Each path below is one point turned by a fixed rotation once a step. After each direction that follows a path, write how fast that rotation turns it, in deg/step (0 if it stays still).
Each turn is a multiple of 5 degrees from 10 to 175, or 0.
Each row of a path follows its step; steps can be skipped.
Rotation 1:
step 0: -12, 12, -5, 2, -11, 4, 11, -2, 5, -20, -25, 7, -15, -9, -6, 19, 9, 3, -1, -15, 12, 7, -25, -6, -22, 16, 30, -7, -15, 27, 5, 10, -6, 18
step 2: 5, 5, -10, 3, -1, 8, 3, -2, 2, 28, -17, 21, -3, 4, -5, 24, -16, -14, 5, 2, 8, -13, -5, -11, -5, 34, 24, -4, -33, 13, 11, -2, -9, 9
step 3: -7, -24, 12, 8, -4, -10, -1, -4, -5, -35, -10, 24, 5, -6, -6, -8, -17, 20, -18, -23, -4, -9, -24, 4, 11, 11, -19, -4, 6, 14, -11, -9, -4, 14
step 4: 12, 22, -1, 20, -3, 2, -29, 2, 11, 40, -10, 17, -11, -1, -16, -2, 1, 1, -6, 4, -1, -23, 2, -19, -1, 12, -18, 3, -11, 1, 22, -5, -12, 4
step 6: 4, 7, 22, 13, -10, -15, -45, -4, 20, -6, -7, 1, -2, 6, -20, 3, 0, -10, -17, -13, 8, -19, -11, 10, 9, 2, -16, 17, -3, -22, 11, 9, -2, 0
step 7: -17, -5, -9, 10, 3, -1, 13, 9, -1, 22, 26, 21, 10, 8, 14, 11, -1, -6, -30, 26, -4, -22, 12, -8, 8, -5, -4, 3, -15, 15, 1, 15, -1, 24
step 9: -23, 19, 0, 19, -2, -9, -2, 13, 1, 6, 3, -1, -30, 5, -6, 1, 6, -17, -14, 20, -11, -5, 15, 7, 1, -8, -31, 11, -3, 10, -5, 33, -2, 19
step 11: -13, 9, 12, 4, 16, -2, 4, 11, -4, -33, -31, -19, -21, 6, -12, 8, -15, -1, -7, 2, -1, -9, 8, 8, 7, 2, -17, 2, -23, -15, -12, 23, 0, 17
step 12: 1, 4, -12, 8, -16, 10, 7, -1, 21, 20, -4, 19, 2, 25, 1, 18, 0, 16, -8, -1, -13, 30, 28, 2, -3, 14, -13, 0, 13, 8, 13, 2, 9, 28
step 13: 14, -12, -11, -5, 14, 25, 6, 2, 5, -22, -35, -8, -5, -15, 3, 2, -15, 10, 6, -4, 13, -13, 5, 9, -11, -15, -14, -11, -35, 16, 5, 8, -2, 7
2, -5, 4, 5, -2, 3, -7, 1, -4, 5, 4, -5, -1, -11, -10, -4, -5, -3, -3, 4, -8, 9, 6, -1, 6, 1, 5, -6, 0, -2, 3, 4, -3, 8 -> 140
1, 5, 9, 2, -9, 0, 8, 2, -2, 3, 1, -4, 0, 3, 1, -1, 9, 13, 4, 5, -7, -1, -5, 4, -3, 1, -4, -10, -5, -4, 6, -1, -3, 1 -> 95
4, 7, 5, -9, 7, -12, -7, -3, -3, 0, -10, -4, -1, -2, 0, -4, 0, 2, 3, 4, 3, -4, 2, 4, 13, 0, -7, -2, 3, 2, 2, 2, 0, 0 -> 145
1, 4, 1, 8, 5, -1, 5, -6, -1, -11, 4, -5, 0, -7, -1, 6, -5, 0, 6, -1, 9, -4, -4, 10, 1, 0, 7, -4, -1, 0, 1, -8, 1, 8 -> 135
-2, -2, 4, 2, 10, 10, 7, -3, -8, 3, -6, 6, -5, -4, -4, -1, 10, -3, -2, 0, -2, -6, -4, 3, 3, -7, 2, 0, -4, 1, -6, 8, 5, 1 -> 170
3, -2, 0, -3, 4, 4, -1, 5, -7, -1, 2, 5, 3, 11, 7, 4, -5, 4, -7, -4, -4, -1, 1, 5, 12, 6, 6, 1, -4, -11, 0, -1, -1, 4 -> 80
Rotation 2:
step 1: -11, 7, 9, -11, 5, -1, 30, -1, -8, -9, -25, -8, -5, -17, -12, 22, -13, -12, -13, -25, 11, 0, -1, 3, 23, 22, -11, -16, 3, -3, 13, -26, 10, -2
step 2: 11, 1, 25, -19, 7, 21, -13, 7, -11, -9, -8, 31, -13, -11, 13, -2, 3, 9, -2, 16, 17, -12, 0, 18, -11, 11, -8, 12, 26, 19, 8, 3, 7, 19
step 5: -10, -10, 15, -3, -5, 6, 17, 13, 3, -21, 29, 3, 12, 11, 21, 17, -5, -16, -5, -8, 7, 0, 9, -25, 14, -14, 20, -6, 19, -15, -2, 14, 27, 2
step 6: 35, -17, -1, -19, 26, 14, -6, -9, 9, -7, -21, -7, -2, -6, 5, 11, 1, 10, 4, 10, 7, -5, -17, -7, 37, -3, 7, 8, -2, -17, -17, -6, -6, -14
step 7: -8, -4, 18, 3, 2, -19, -14, -16, -20, 20, -24, 11, 7, -28, -2, -5, 25, 1, -6, 12, -7, 7, 7, 22, 6, 2, -19, -21, -9, -9, 9, 15, -15, -4
step 8: -18, 11, 6, 7, -5, 6, -8, -18, 21, -10, 2, 22, -3, 28, -9, -27, 5, -19, -9, -13, -17, 9, -15, 15, -22, -14, -3, 1, 7, 0, 22, -1, -1, 17
step 10: 26, -2, 7, -14, -30, -22, -4, 10, -11, 4, 25, -5, -7, -21, -13, 6, 4, 33, -3, 9, 18, 3, 14, -14, 6, -12, 14, 8, 11, 0, -4, -12, -2, 4
step 11: 12, -4, 9, 10, -13, 7, -4, -16, -4, 5, -8, -7, -9, -3, 16, 0, 5, -12, 17, -2, -15, 32, 8, -10, -5, -5, 1, 21, 12, 2, -3, 18, 7, -49
step 12: -7, 6, -14, 11, 33, 4, -10, -10, 36, 7, 1, 1, 14, -17, 4, 0, -14, -10, 10, 5, -34, -7, 20, 13, 3, 15, 8, -12, -17, 5, -1, -6, 1, -6
step 13: -40, 18, 11, -5, 18, -17, -4, 22, -7, -3, -2, 6, -16, 9, 9, 3, 11, 6, -22, -16, 14, -2, -1, 10, 5, -6, 15, -23, -11, 0, -7, -27, 2, 4
4, 1, -3, 3, -2, -4, 6, -7, -1, 3, 11, -10, -13, -3, 0, 2, -5, -3, 3, 2, 1, -5, -1, -5, -5, -2, 3, 1, 4, -9, -6, 8, 0, 3 -> 65
-7, 7, 10, 3, -7, -2, 0, -1, -3, -1, 0, 3, -4, -2, -6, -1, -4, 3, -8, -6, 2, -3, 10, -4, 7, 0, -4, 1, 1, -1, -3, 1, -14, -2 -> 120
4, 3, 1, -8, 2, 1, -1, 7, -7, -3, -2, -3, 1, -2, 3, 0, -10, -2, -3, 1, -4, -7, -6, 1, -6, 7, -3, 2, -9, -2, 7, 9, -6, -11 -> 145
-2, 6, 0, 8, 4, 7, 0, -5, -1, -13, 7, 0, 3, -4, 2, -1, 2, -5, 0, -2, 2, -5, -1, -8, -2, 9, 6, -6, 1, -3, 8, -9, -1, 0 -> 95
0, 3, -5, -9, 5, 1, 2, -3, -6, -7, 8, 12, -4, 3, 0, 8, -6, -3, 1, -5, 2, -1, 6, 8, 6, -2, 3, 3, -7, 0, -4, -1, 5, 3 -> 95
0, -8, -2, 0, 9, 3, -3, -1, 2, 1, 1, -5, 4, 10, 0, 2, 1, 4, 1, 2, -5, -16, 5, 2, 2, 2, 7, 4, 5, 4, -4, -1, -9, -1 -> 115
5, -1, -3, -3, -2, -3, -9, 0, 3, -1, 9, -1, -5, -4, -6, -1, 5, 3, 0, -9, -10, 5, -1, 5, -2, -6, 8, -8, 2, 3, 4, -2, -5, -11 -> 25
